One turn or mirror swaps these rows in pairs. Which row does each one swap with?
Faru: [ 11  14   5 -17 -21   5 -11  -7 -30 -11 -15  36  31  23  -9 -10  10   6]
Vun: [  1  11  21  -2 -35 -10   7  23 -13  25   1  10   6 -11  16 -11  45 -13]
Vedek: [-55 -22 -20   6   8 -14 -14  -2  -4 -13 -34   4   9  -6   4  10  -5 -10]
pevip: [ -4 -20   3  -2  24  -2  20  43 -41  11   2  27   7   9 -12  -9   1 -18]
Falil: [-12 -16 -12   0 -21  -1  25  15 -39  -9 -21   4   3   0 -22 -37  -4 -12]
rog: [ 22   6   2 -16   0   2  23 -14 -27 -25 -11  25  36  15  -5  -5   2  16]
guve: [  5   0  26 -21 -13 -11  36   8 -16 -17  11  17  14   1  -6   8 -10  32]
lup: [ -3   1 -10 -12   6 -50   1  13 -13   2   1   1  18 -13  42  24  12  10]
rav: [-19   3 -36  22  11 -22 -22 -12 -25 -21 -21  11  24 -25   1  -3   0 -11]
gumam: [ -2  10 -11 -11  -5  33  35  34 -10 -12 -13  26  15  12  12 -12 -19  10]
renot: [ -4   2  -3 -10 -33  43  12  -4 -16  20 -12  23  -2   7 -12  -9   3  -9]
zaf: [-24  -6 -22   9  34  25   4  -9   5   6   6  -4 -18 -25   9  12   5  -9]
Noz: [-20   9  14   8   7 -50  28  27 -32  -8 -10  13  27 -26  14   7  -2   3]
dig: [  3  -3   8 -19  21  -7  15   9 -37 -38  14  -4  18 -14  34  -5  14   5]
kig: [ 24   6 -21 -16  -6  15  32  19  -5   7   8  13   1  12  14 -17 -19 -22]
mak: [ -6  -3 -28  -9  -1  25  -1  57 -22  -2 -14   8   8   3   8  27  -1  -5]
zub: [-11 -17  -9  -8 -20 -23   7  41 -10   2 -10  12   1  -7  -2  39 -30  -8]
Bukuf: [ 16  13 -27  -5 -32  18  -2 -17 -11   2  -2  18   9   2  -2 -31  10  -9]
dop: [-20  -5  10  -5   0 -13 -19  34 -30  10   2  28   4 -16 -10   6  45 -22]
bemi: [  3  12 -50   1   0 -25  12  -9 -30  -3  -2  13  10  -5 -17   9  30 -12]
lemen: [-51  -1  18  27  31   1   2  16 -18  -2  -9  17  24 -24  16  -2   5   5]
mufed: [  8  -2  -6 -10 -28  -9 -13  11 -25  15  -9   6  -4  -4  11  -7  53 -18]
Dite: [-27   1  18  27  13   5  23  23 -20 -10   2 -21   5 -33  33  -2   3  -5]
luzof: [-20  -6 -23  -7  13  -5   8 -27  -7  -5  -7   2   6 -13  19  22 -36  19]
gaz: [-12  15  22 -16 -15  28 -14 -16  -8   6  -7  24   5 -25  25   0  -2  25]
Pov: [-10  -2   0   4 -25 -18   8  20  -2  -1 -15  27   8   3 -23 -23 -17 -40]
rus: [-17   7  -1   6  -1   9   6 -53 -22  -3  -7  -1  12 -12  26   4  27   0]
Tima: [-25  16 -23  10  11  27 -11 -14  14  -4  -3   1  13 -20  42   4   3  -4]
taf: [ -6 -18  -5 -13   8  17  -1  58 -27  -4  -1  13   8  17  20  16  11 -22]
sefu: [  4 -11  11 -39 -17  -8  19  -7  -5  -4   3  27   6  34  14   2 -14 -12]
luk: [-20   1  30 -10   3   9  23  15   0   2 -11  10   6   9  22  21  34 -41]
fivad: [-11   7 -27   1  -2 -21   6 -29  25   1 -13   9  11   2  21  12 -25 -11]
Kosa: [-16  -4  21  -1  16   1   1 -39  20   2  -3  11   3  -2 -11  19  16 -15]
vuvun: [  0   6   6  -8 -22 -19  23  53 -29  -4  -9  22  22  -6   3 -22  15  13]
Peko: [-15   8  -4  14  35 -18  16  21 -23 -16 -17 -17  25 -27  10  20 -18   5]
kimo: [ 12 -24 -18 -26  14 -12  13 -12 -13  -3 -17  22  16  30  26   4 -17 -13]
dag: [-30  -8  -7  12  23 -32  -6  15   0  14  -7  -2  -4 -27  10  25  33 -11]
fegup: [ -8  25  24   2  -1  -9  16 -15 -11  -1 -26   2   9   8  23 -10 -39  11]
Nusu: [ -8  -1  17  -7  -4  26 -11  48 -11   4  -5  10   7  -5 -24  -6  17 -23]
gif: [-36  20   3  -4 -29 -28   7   3  23 -16   3  27  16  -4  -6 -10  -1   1]
vala: [-11  18  11  -2   2   7  -3  47 -20   3   8  19  19 -11 -26 -13  24 -19]
Toli: [-16  -1   4   0   8  11   4 -17 -11  10  -6  13   5  -6  -8  47  43   4]
Sek: [-25   3   4  20   1  12  19  26  -5  -2   4 -24 -10 -42   9   2 -13   4]
geb: [-13   4   6  -7 -14 -55  12   7  -1  -7 -15  -2  14  -9  43   8  -5   6]
siris: [-10   4  14   8  17 -32   6 -44   0   6  -6  -2  -1  -7  -4  15  -7 -14]
kini: [-15  -2  16  11 -10  20   4 -37  -3   3 -12   6   7 -10  22 -31  19  -8]
natog: [  7   3  -6 -14  13  19 -32 -15 -27  16 -12  10 -12  19   0   4  12 -12]
bebe: [-15   4  -6  25 -30  12  -5  13 -37   0 -10  -5   4 -47  -4   7  17   8]
romu: [-26  21  -5  11  37 -33  11  26 -14  -8  -4  -1  30 -23   1  23  -7  -7]
Til: [ 22   1  -5 -23   9  -1  26 -10 -24  30 -15  17  -9  -3  14  31 -18  -8]

Swapped with guve: Toli
Swapped with gaz: Til
Swapped with zub: bebe
Swapped with Peko: Nusu
Swapped with Pov: rav
Swapped with dig: luk

